In the data rows, 128 means zero.
What is the hidden score of each row? Scores go from 0 to 40, and 20 is about the middle. The score is a weighted sum of the row's numbers plus the product of two more (or one squared), each taken from its middle value.
[135 190 130 112  81 185 126 137 150 165 199  84 116 156 156 122 147 177
 133  87  92 118  81 162  82 163 165 119 148] ~ 28
[131 193 140 194  91 176 128 148 141 153 222  79 112 148 160 103 148 164
 114 147 133 103  76 159  96 166 156 132 144] ~ 26
[174 120 128 104 124 136 128 169 138 107 112 113 118 114 121 151 121  97
 177  84 188 156 117 113 113 132 129 136  95] ~ 11
[135 186 138 157  85 202 124 149 128 152 155  79 114  82 163 118 155 177
 134 176 104 101  91 158  98 150 163 138 144] ~ 25
[172 119 117 178 128 122 126 159 168  76 142 108 126 172 122 132 120 101
 159 155 142 162 117 126 124 102 147 153  83] ~ 26
[102 164 172 123  85 150 203 106  18 125  91 128 175  83  78  80 174 170
  52 188  87 110 116 138 166 159 163 145 137] ~ 11
[162 115 123  86 125 132 127 168 114  98 144 108 104 117 125 139 124 104
 110 159 136 152 103 138 136 114 138 151 100] ~ 27
[140 192 136 107  90 183 120 163 127 162 160  76 103  93 154 124 157 174
 115 100  97 101  62 168 113 164 174 115 164] ~ 18
[112 134  90 134 171 158  62 132 180 180 130 119  84 146 206 160 102 138
 185  51  94 110 141 147  50 123 111  80 173] ~ 20
[ 73 110 125  84 171  86 138  81  67 155  92 177 124  87 122 121 111 137
 117 119  80 139 181 121 139 132 113 109 178] ~ 14
[169 106 118 131 127 118 122 165 170  67 161 112 110 162 124 124 114 105
 166 180 183 164 113 124 140 136 141 149  97] ~ 27
[ 77 111 126 122 174  88 138  77  50 175 102 176 125 116 126 148 118 131
 144 116  93 109 170 109 152 146 108  94 164] ~ 24
[172 109 122  82 129 122 125 184 154  81 154 110 121 137 125 157 122  93
 192 137 190 159 120 124 122 143 142 127 122] ~ 22
[134  77 162  64 122  64 199 149  57  92 145 163 166 165  47 124 134 111
  68 172 136 198 144  97 194  96 142 181  93] ~ 19
[135 186 146 134  86 198 125 135 148 165 212  81 100 149 151 107 153 169
  82 160 115 124  96 157  80 135 161 152 132] ~ 18
[108 134  93 153 163 155  63 128 152 172 136 118  66 143 190 138 106 124
 187  59  80 125 146 140  63 121 106  83 161] ~ 21
[170 114 122 145 130 127 124 200 139  87 120 108 115 236 128 123 113 104
 121 126 188 158 119 122 138 122 129 122  69] ~ 21
[135 189 142 115  89 203 129 176 122 163 181  78 115  87 159 128 151 164
 115 142 119 115  80 168  83 154 165 131 149] ~ 21
[134 189 134 107  88 171 122 123 137 162 205  80 118 119 156 132 146 184
 129 131 103 137  74 156 108 131 165 155 164] ~ 32
[174 112 125 166 123 123 124 173 165 110 117 107 122 176 123 139 121 109
 136 132 175 161 109 135 124 128 144 141  94] ~ 12
[136  90 163 106 128  76 196  93  58  69  92 168 163 100  52 110 134  98
 100 155 152 170 160 108 199  94 148 166  93] ~ 9
[136 194 135 124  93 165 122 153 129 171 196  80 110  90 162 124 150 174
 117 118 107  82  63 167  92 182 160 119 155] ~ 22
[175 112 126 140 129 124 125 172 165  99 129 111 130  85 124 108 122  97
 150 124 163 154 110 126 123 164 145 138  97] ~ 19
[ 76 104 126 132 172  79 139  70  52 164 119 172 135 129 128 126 123 123
 162  93 104  95 174 117 148 109 107  89 173] ~ 23
[137  86 152 146 131  74 205 139  44  68 148 162 165  20  55 128 138 102
 136 144 160 167 130  93 238 106 136 158 108] ~ 31
[131 194 135 129  84 193 128 107 135 127 163  77 119 145 157 113 155 173
 125 135 114 115  79 171 111 189 159 148 153] ~ 13
[176 125 125 157 128 117 121 154 149  93 165 111 123 129 116 145 118  96
 158 177 160 141 116 108 119 117 148 138  93] ~ 25
[ 50 110 113 182 116  82 103  36 144 143  51 201 205  73 107 103 119 136
  80  88 118  44 191 109 128 130  21 132 172] ~ 33
[135 188 138  82  90 183 123 133 134 160 193  86 125 192 158 101 157 169
 108  86  88 128  78 162  91 149 155 157 154] ~ 17
[174 111 121 155 128 126 121 150 146  85 141 106 116 132 122 135 115  89
 196 116 169 158 141 121 129 134 139 147 104] ~ 16
[170 105 125  86 126 137 128 159 167  76 117 114 115 127 121 132 120  81
  98  91 149 155 114 120 157 133 150 138 104] ~ 8
[137 202 143 137  95 212 129 162 126 140 173  77 116 152 150 112 164 191
  76 111 125 116 101 173 120 173 163 146 155] ~ 17
[ 44 106 120 140 122  98 105  44 162 148  99 199 206 123 106 112 123 140
 107  39  99  29 202 103 106 132  18 130 156] ~ 28
[133 195 141 127  89 196 121 150 121 166 155  85 106 119 160  92 160 177
 145 110 108 140  74 161  79 145 162 140 128] ~ 16
[114 138  97 184 167 134  65 124 161 187 127 121  71 167 193 167 111 127
 176  95  94 112 115 140  89 128 119  77 164] ~ 23
[171 109 126 139 131 145 133 172 137 101 159 108 117  95 129 129 114 103
 130 144 183 139 114 125 142 120 136 144  66] ~ 37
[173 116 115  66 127 133 129 174 148  83 149 112 119 175 121 128 117  92
 199 135 177 157  92 118 145 113 133 131 101] ~ 23
[110 128  90 137 170 149  66  97 164 188 141 124  83 172 201 168 109 124
 190  60 111 108 119 155  68 130 115  70 133] ~ 16
[ 97 161 172  33  91 131 198 104  64 133 137 136 175  73  85 103 162 171
  38 169  88 134 129 131 191 127 173 162 156] ~ 14
[133 187 144  64  93 175 123 173 160 149 175  84 110  83 156 103 140 168
  76 185 103 133  78 163  77 160 161 118 154] ~ 22
[130 198 142 130  93 187 121 110 150 153 178  86 111  98 155  97 156 188
 152  98 112 109  80 166 101 177 158 112 142] ~ 16
[136 184 138 116  94 188 128 156 163 154 186  77 121 183 155 109 146 167
 141 172 134 117  83 144 117 171 170 135 160] ~ 18
[ 49  98 125 171 126  80 105  53 134 147  87 198 209  99 101 111 120 134
  98  75 134  39 206  96 128 149  19 128 142] ~ 16
[141 193 136 104  88 190 122 141 121 153 187  83 117 138 160 119 149 170
 170 136 124 110  78 162 104 179 162 136 155] ~ 20
[140  86 165  91 130  56 199 125  72  55 103 164 157 100  46 110 132 111
 132 162 127 157 161 105 211  89 127 167 111] ~ 25
[167 121 121 140 125 118 126 171 186  86 119 113 114 180 124 140 126  91
  81 151 147 181  84 133  94 107 147 127  68] ~ 28
[129 186 139 143  97 207 127 121 142 154 217  80 119 156 153 118 151 181
 143 167 134 118  86 157 108 166 173 130 159] ~ 19
[171 107 123 151 126 131 129 150 127  72 123 108 116 172 122 115 120 106
 170 141 136 159 105 129 129 105 146 132  90] ~ 25
[136 182 140 151  93 172 127 127 155 166 189  80 125 125 164 115 154 167
 117  84 108 134  71 165  85 162 166 130 133] ~ 12
[ 48  95 125 174 122  99 103  65 159 140  94 200 214  13 116 105 132 125
  64  89 100  48 181  91  85 118  17 133 141] ~ 24
[180 119 123 119 128 129 124 180 173  88 125 113 113 152 121 131 113  99
 137 126 163 173 130 120 131 141 146 129  79] ~ 12
[ 82 102 131 130 157  85 137  68  91 155  87 170 126 156 126 136 121 133
 108 133  96 136 177 111 150 155 124  97 159] ~ 9
[ 52 111 123 212 115 100 103  85 151 159  87 200 191  93 105 110 125 129
  82  70 133  40 184  97 113 134  20 136 162] ~ 18
[168 104 114 176 129 116 124 176 158  77 153 111 111  95 127 110 121  92
 136 157 194 172 119 116 117 102 144 141  89] ~ 23
[136 181 142 167  87 174 127 138 141 163 211  78 122 188 159 135 157 173
 116 104 102  94  79 157  89 170 168 135 146] ~ 21
[132 189 135  67  98 167 128 140 127 149 153  83 118  93 155 116 154 167
 114 151 111  95  61 157 104 132 165 148 153] ~ 21
[103 163 169 142  90 113 200 108  44 130 113 134 162  92  77  95 172 184
  35 194  79 107 121 143 160 129 156 163 176] ~ 28
[138 191 146  49  86 186 128 136 131 148 188  77 119 111 152 124 151 176
  99  74 120 118  99 160  87 158 180 133 142] ~ 15
[ 76  99 120  75 167  74 133  75  55 181  79 169 131 123 127 119 126 132
 136 131  83 110 172 128 160 122 113  92 180] ~ 16
[133 186 140 108  90 178 130 164 123 153 169  78 114 166 157 101 152 191
 134 135 142 112  88 161 108 166 172 126 137] ~ 19
[ 43 101 112 194 122  87 109  79 135 143  63 196 190  46 112 127 122 130
  54 105  87  48 192  98 116 130  22 116 168] ~ 31
[ 43 101 121 218 127  82 105  45 167 166  55 199 202  56 104 142 127 136
  74  89 125  38 203  94 114 140  16 156 153] ~ 10
[ 78 101 130 106 168  99 135  77 131 167  76 176 130 129 117 105 114 131
 147 104 101 136 210 121 157 105 101  77 171] ~ 9
[136 194 142 117  92 185 119 137 163 148 204  80 114 138 159 127 155 175
  99 158 115 111  94 161  90 141 164 128 156] ~ 33
[175 114 127  68 132 139 125 165 156  78 161 105 113 137 115 147 122  97
  94 177 160 138 105 125 118 144 141 138  84] ~ 21
[ 77  97 128  57 171  99 136  66  76 177 105 175 127  73 124 131 116 135
 147 131  56 121 193 121 132 105 106  76 174] ~ 17
[110 139  92 158 171 143  58 142 194 202 170 120  66 193 201 160 106 134
 148  19 101 136 122 152  67 118 106  76 165] ~ 22
[140  95 166 116 125  75 200 118 104  72 116 168 177 100  54 127 135  95
 123 201 137 172 175  89 199  92 129 174  69] ~ 20
[137  85 156 193 124  62 198 123  82  80  73 163 158  61  49 116 136 105
 111 126 120 167 135 107 222  81 140 160 104] ~ 17
[168 105 115  98 126 118 120 115 153  97 137 113 128 109 133 145 122 105
 123 127 199 159 144 125 124 145 143 150  83] ~ 4
[139  85 155  79 126  73 200 129  44  58  72 163 159 152  44 142 145 102
 141 185 139 167 143 104 212 108 137 163  86] ~ 22
[132 191 148 129  89 175 126 157 107 159 184  80 117 150 160 117 153 176
 140 111 106 110  71 152  91 155 167 132 161] ~ 22
[138 191 145 171  90 185 126 116 110 168 172  78 114 132 154 129 148 173
 129 142 146 104  84 163 106 152 160 139 188] ~ 15
[ 73 104 121  68 163  90 135  73  79 170  88 173 131 110 126 136 121 125
 132 148  72 122 130 125 150 121 116  87 168] ~ 16
[ 80 102 118 163 167 108 139  79  84 170 102 181 128  94 131 150 118 118
 127 146  58 109 166 122 149 116 120  88 184] ~ 20
[172 116 121 169 132 138 126 163 157 103 147 110 122 191 120 139 125  98
 175 185 191 175 111 125 129  77 141 133  73] ~ 22
[ 72  98 118 115 173 103 144  82  76 175  70 174 117 111 126 143 118 135
  67  70  60 127 179 128 163 144 106  87 173] ~ 7
[176 107 131 112 127 123 125 160 147  70 143 112 117 138 132 147 121 105
 180 153 181 153 135 118 137 133 153 143  87] ~ 26
[141  86 160 124 128  85 191 121  76  61  60 165 173 144  57 123 134 107
  97 147 163 167 149  97 251 122 141 176  83] ~ 13
[170 113 123 131 128 138 124 159 144  87 129 112 123 121 121 131 117 103
 146 141 153 168  88 135 134 108 136 152  72] ~ 19
[133 189 141 225  89 170 127 163 124 144 152  78 120  96 163 112 153 175
 144 167 130 135  82 160 104 158 160 118 144] ~ 23
[ 47 102 123 162 124 101 106  61 157 150  73 199 210  87 114  91 124 133
  86  96 114  25 182  87 110 159  17 125 145] ~ 16
[174 114 122  91 120 129 122 204 150  91 114 105 118 158 127 127 120 115
 222 109 173 145 123 110 132 115 137 134  69] ~ 30
[ 47 101 114 137 120  80  98  57 142 156  55 195 192  63 103 117 128 127
 145  58 107  37 156 108  93 131  15 140 145] ~ 15
[131 184 135 158  91 187 123 144 124 167 182  79 109 136 160  73 151 184
 159 111 136 100  94 168  92 158 165 130 136] ~ 22
[ 80  97 124 130 166  86 139  85  87 159  85 173 112  95 128 150 113 129
 133  99  34 106 192 118 138 137 114  90 167] ~ 19
[ 83 131  87 164 119 143  24  80 247 165 116 147 143  84 180 120 115 129
 121  36 149   7 154 122  51 126  26 113 145] ~ 23
[ 93 163 171  73  87 123 198 114  13 144 158 134 167  57  77 100 165 166
  71 185  85 122 131 140 158 141 159 154 153] ~ 17
[168 120 115 102 124 142 117 180 161 103 131 106 115 247 120 151 117  90
 102 144 164 169 110 127 143 135 152 137  97] ~ 12
[171 108 128 125 127 134 132 194 157  96 118 113 109 134 119 107 118  95
 143 123 182 160 119 128 115 119 146 156  93] ~ 28
[167 107 127 117 124 141 124 154 163  81 134 111 123  85 120 155 115 109
 154 169 177 144 113 125 139 100 138 132  58] ~ 21
[136 185 138 109  83 182 122 164 108 131 176  77 119 155 157 140 158 173
 152 179  97 137 110 147 119 156 155 126 154] ~ 31
[133 198 139 124  86 166 122 159 107 151 193  82 114 126 156 110 160 179
  66  95 130 120  83 166  92 147 155 115 149] ~ 35
[171 107 134 128 128  98 127 186 127  88 138 107 119 213 125 128 116  77
 137  98 183 159 122 126 175 130 136 153  89] ~ 32
[168 121 118 183 125 134 114 155 156 102 146 112 123 198 122 125 111 111
 201 140 195 148 111 132 141 102 142 148  83] ~ 19
[138 185 137 126  90 200 126 127 114 174 207  79 124  89 156 131 156 183
 101 133 114 103  48 155  87 161 156 139 145] ~ 20
[135  96 145 102 129  70 199 110  57  64  63 165 163  75  52 122 133 102
  50 174 129 178 172  92 223  93 132 151  86] ~ 20
[135 196 144  46  89 167 127 173 101 141 184  79 116 107 155 107 161 177
 115  97 110 107  84 151 109 165 173 140 136] ~ 23
[108  29 105 112 206  13 128 100 125  97  38 204 131 116  91 148  93  59
 161 126 118 172 203  69 180  86  75  71 113] ~ 21
[116 130  93 178 167 146  56 105 165 193 132 122  75 204 191 170 108 141
 183  27  96 132 145 141  75 152 116  77 162] ~ 14
[171 120 120  53 123 123 121 190 149  82 106 109 114 158 124 132 121  96
 160 178 168 160 138 138 130 113 135 126  83] ~ 21
[ 99 169 177 107  85 114 191 129  37 129 120 132 166  91  88  98 173 180
  85 194  96 100 117 141 172 123 163 165 154] ~ 26
[ 50 106 121 226 125 113 104  53 125 135 125 195 204  71 108  86 123 122
  27 102 101  49 175 102 116 138  11 162 144] ~ 23
[135 188 145 158  94 206 127 187 139 161 166  82 124 125 158 110 153 184
  84  72  82 106  88 160  76 169 170 131 145] ~ 16
[ 76 108 128 133 164 110 139 105  68 163  73 175 125  77 125 163 120 140
 165  92  93 142 175 113 149  97 109  98 171] ~ 17
[ 73  98 131  98 165 101 131  74  84 152 122 174 120 110 127 141 116 122
 209  91  93 130 178 110 137 138  98  65 182] ~ 19
[ 47 108 126 161 124  91 106  16 131 158  50 193 206 119 100 105 121 123
  68  97 113  20 213  94  98 118  20 130 146] ~ 18
[138 197 136  59  84 191 125 125 113 136 187  79 115 144 160 120 162 180
  76  70 120  92  66 165 113 124 175 142 165] ~ 37
[ 85  94 125 136 171  99 137  82  75 191 104 175 132  61 124 155 122 139
 168 107  64 128 161 118 152 125 115  97 161] ~ 19
[144  87 159 181 126  97 196 162  61  76  79 164 170 151  48  98 130 105
  56 166 131 158 139  84 198 102 132 162  83] ~ 20
[167 115 122 205 126 133 126 136 163  82  91 111 117 155 119 147 129 102
 154 109 153 152 159 132 133 121 139 148  87] ~ 10
[ 78 115 131 165 176  94 131  93  94 159  95 176 129 107 120 143 125 132
 179 141  74 126 176 110 145 109 104  96 179] ~ 26
[167 115 121 132 126 123 121 150 135  81 165 110 125 156 118 137 116 101
 119 169 166 155  93 129 131 140 148 153  92] ~ 21
[170 113 120 147 126 123 125 207 144  97 102 109 118 147 127 126 124  96
 168 114 169 153 108 123 142 100 134 122  75] ~ 25
[173 112 114 144 127 125 126 197 165 107 116 113 121 164 119 114 109 103
 138 154 184 159 114 129 145 116 143 151  83] ~ 19
[108 135  83 133 161 165  64 150 149 167 114 119  79 161 196 169  94 135
 184  81 100 123 153 144  64 157 110  86 148] ~ 20
[ 77 104 122 132 166  90 140  75  55 157 103 171 121 155 131 139 121 130
 114  71 103 120 149 119 132 146 115  89 181] ~ 13
[114 134  94 109 160 155  60  93 155 199 141 120  76 208 207 176 104 134
 162  78 113 102 142 137  64 128 128  79 173] ~ 14
[ 72 107 128 119 166 102 134  81  97 173  87 176 127 112 128 140 117 127
 162  82  77 115 168 108 150 114 103 107 147] ~ 21
[133  95 160  61 124  66 197 168  82  47 103 166 172 135  37 141 135 100
  96 177 130 169 150  93 235 134 129 176  87] ~ 25
[135  87 162 139 126  80 203 124  70  58  76 160 172 186  44 129 142 100
  59 171 158 187 141  89 223 100 138 148 109] ~ 24
[ 82 132  96 156 121 146  22  97 235 170 146 149 154 144 185 126 108 122
 129  18 181  23 151 121  40 134  25 119 142] ~ 17
[169 109 113  85 126 143 121 188 157  88 145 113 130 121 119 133 124  91
 137 175 201 157 115 121 170 115 151 143  88] ~ 21
[177 116 120  75 127 124 122 192 165  80 135 110 110 109 120 116 116  92
 153 152 171 142 101 123 131 103 145 135  75] ~ 25
[117  32 107  56 203  49 143  91 102  71  45 207 122 127  96 194  83  58
 158 123 120 155 187  83 171  85  90 104 121] ~ 21
[112 137  81 160 170 174  63 118 189 179 146 122  63 187 200 169  95 133
 204  55 109  95 129 140  74 151 108  79 143] ~ 22
[138 188 137 135  89 162 124 136 138 159 163  75 119 133 160  90 161 177
  88  98 135 121  68 160  89 144 170 143 129] ~ 12
[175 120 122 158 127 137 124 116 173  95 147 113 132 190 131 124 112  99
 179 114 152 162 130 115 132 124 135 138  82] ~ 14
[127 191 137 140  95 181 126 163 141 167 207  84 112 182 157 113 155 166
 109 138 118 108  86 154 121 159 164 126 138] ~ 23
[172 118 120  95 121 152 127 145 161  73 110 113 113 112 128 128 126  86
 116  60 182 171  90 125 123 114 139 131  80] ~ 8
[101 164 168 117  92 125 200  97  53 156 165 133 155  74  81 105 164 171
 127 195 120 109 137 132 169 164 163 150 166] ~ 18
[172 115 116 179 121 142 127 194 175  89 149 109 122 100 129 130 115  95
 141 141 165 172 130 114 154 131 134 160  50] ~ 34
[123 191 136 125  88 173 121 131 120 122 197  82 112 167 151  90 145 171
  65 123 125 103  88 166  96 185 161 144 149] ~ 19
[113 137  91  95 169 133  62 114 172 174 135 126  83 173 202 156 104 128
 205  79  97 120 154 142  87 126 114  68 161] ~ 21
[134 175 145  89  90 187 121 138 125 155 156  86 115 114 162 121 156 171
  94 138 131 105  91 167  94 135 155 136 146] ~ 17
[133 185 138 110  94 184 131 107 122 168 177  78 117 176 157 112 154 179
  75 127 102 123  89 169  92 161 176 134 148] ~ 15
[135  95 160  61 130  61 200 131  79  70 108 164 167  86  49 104 129 105
 114 194 139 174 147  92 229 120 141 187 103] ~ 24
[ 48  92 126 255 126 102  95  44 124 155  55 196 210  29 101 120 120 140
  78 121 105  50 175  99 118 129  13 145 161] ~ 21
[139  81 154 176 115  75 200 134  49  60  73 161 168  55  50 114 130 112
  81 146 123 163 148 108 208 108 140 166  84] ~ 16
[171 116 120 189 123 144 122 123 180  74 151 109 118  89 115 162 125  97
 165 174 163 150  89 129 144 120 144 155  86] ~ 21
[ 78 101 127  88 171  90 130 112  87 156  65 173 125 152 123 157 123 141
 116 102  60 109 189 116 128 124  96  97 188] ~ 22
[129 188 151 195  85 193 124 146 130 144 178  78 106 152 158 121 156 176
 133 102 107 126  81 154 109 179 165 141 154] ~ 19
[166 110 110  94 122 122 126 159 162  94 166 115 125 125 122 118 121  97
 134 118 183 164 104 116 121 102 134 153  77] ~ 17
[174 120 125  98 128 144 123 175 178  88 158 114 119 166 114 137 124 101
 116 144 179 164 100 119 140 136 141 135  87] ~ 17
[137 188 135 105  91 178 125 123 140 153 167  78 108 190 164 103 145 164
 112 151 115 101  94 162  95 169 170 123 122] ~ 12
[ 72 102 122  97 172 103 139  51  54 180  84 175 116 159 128 136 113 128
 118  74  78 127 162 111 156 105 113 102 157] ~ 7
[111  28 114 135 206  55 137  81  89 106  55 203 120 111  92 169  83  49
 184  95 125 158 216  82 175  82  95  95 101] ~ 16
[172 113 123  27 125 117 124 149 167  74 133 108 117 136 123 153 120  99
 168 126 187 145 133 128 139 119 137 138  68] ~ 15
[ 85 130  89 187 122 164  25 117 210 189  97 146 147  96 176 129 114 121
 155  41 161  38 148 123  26 125  25 113 119] ~ 15
[141  83 161  98 130  72 197 129  91  79  68 167 155 100  46 132 135  90
  49 220 121 188 154 103 201 117 144 171  91] ~ 11
[134 188 143 152  86 184 124 169 135 148 203  85 126 140 155 115 159 180
 139 147 106 107  72 161 111 171 166 140 147] ~ 30
[ 78 106 122 149 164  81 139  66  97 184 108 179 125 102 127 172 122 142
  90 109  59 126 164 106 151 147 117  89 176] ~ 18
[138 192 141 147  92 184 123 176 152 164 175  84 120  96 162 115 151 170
  91 117  82 118  87 147  92 140 164 125 129] ~ 22
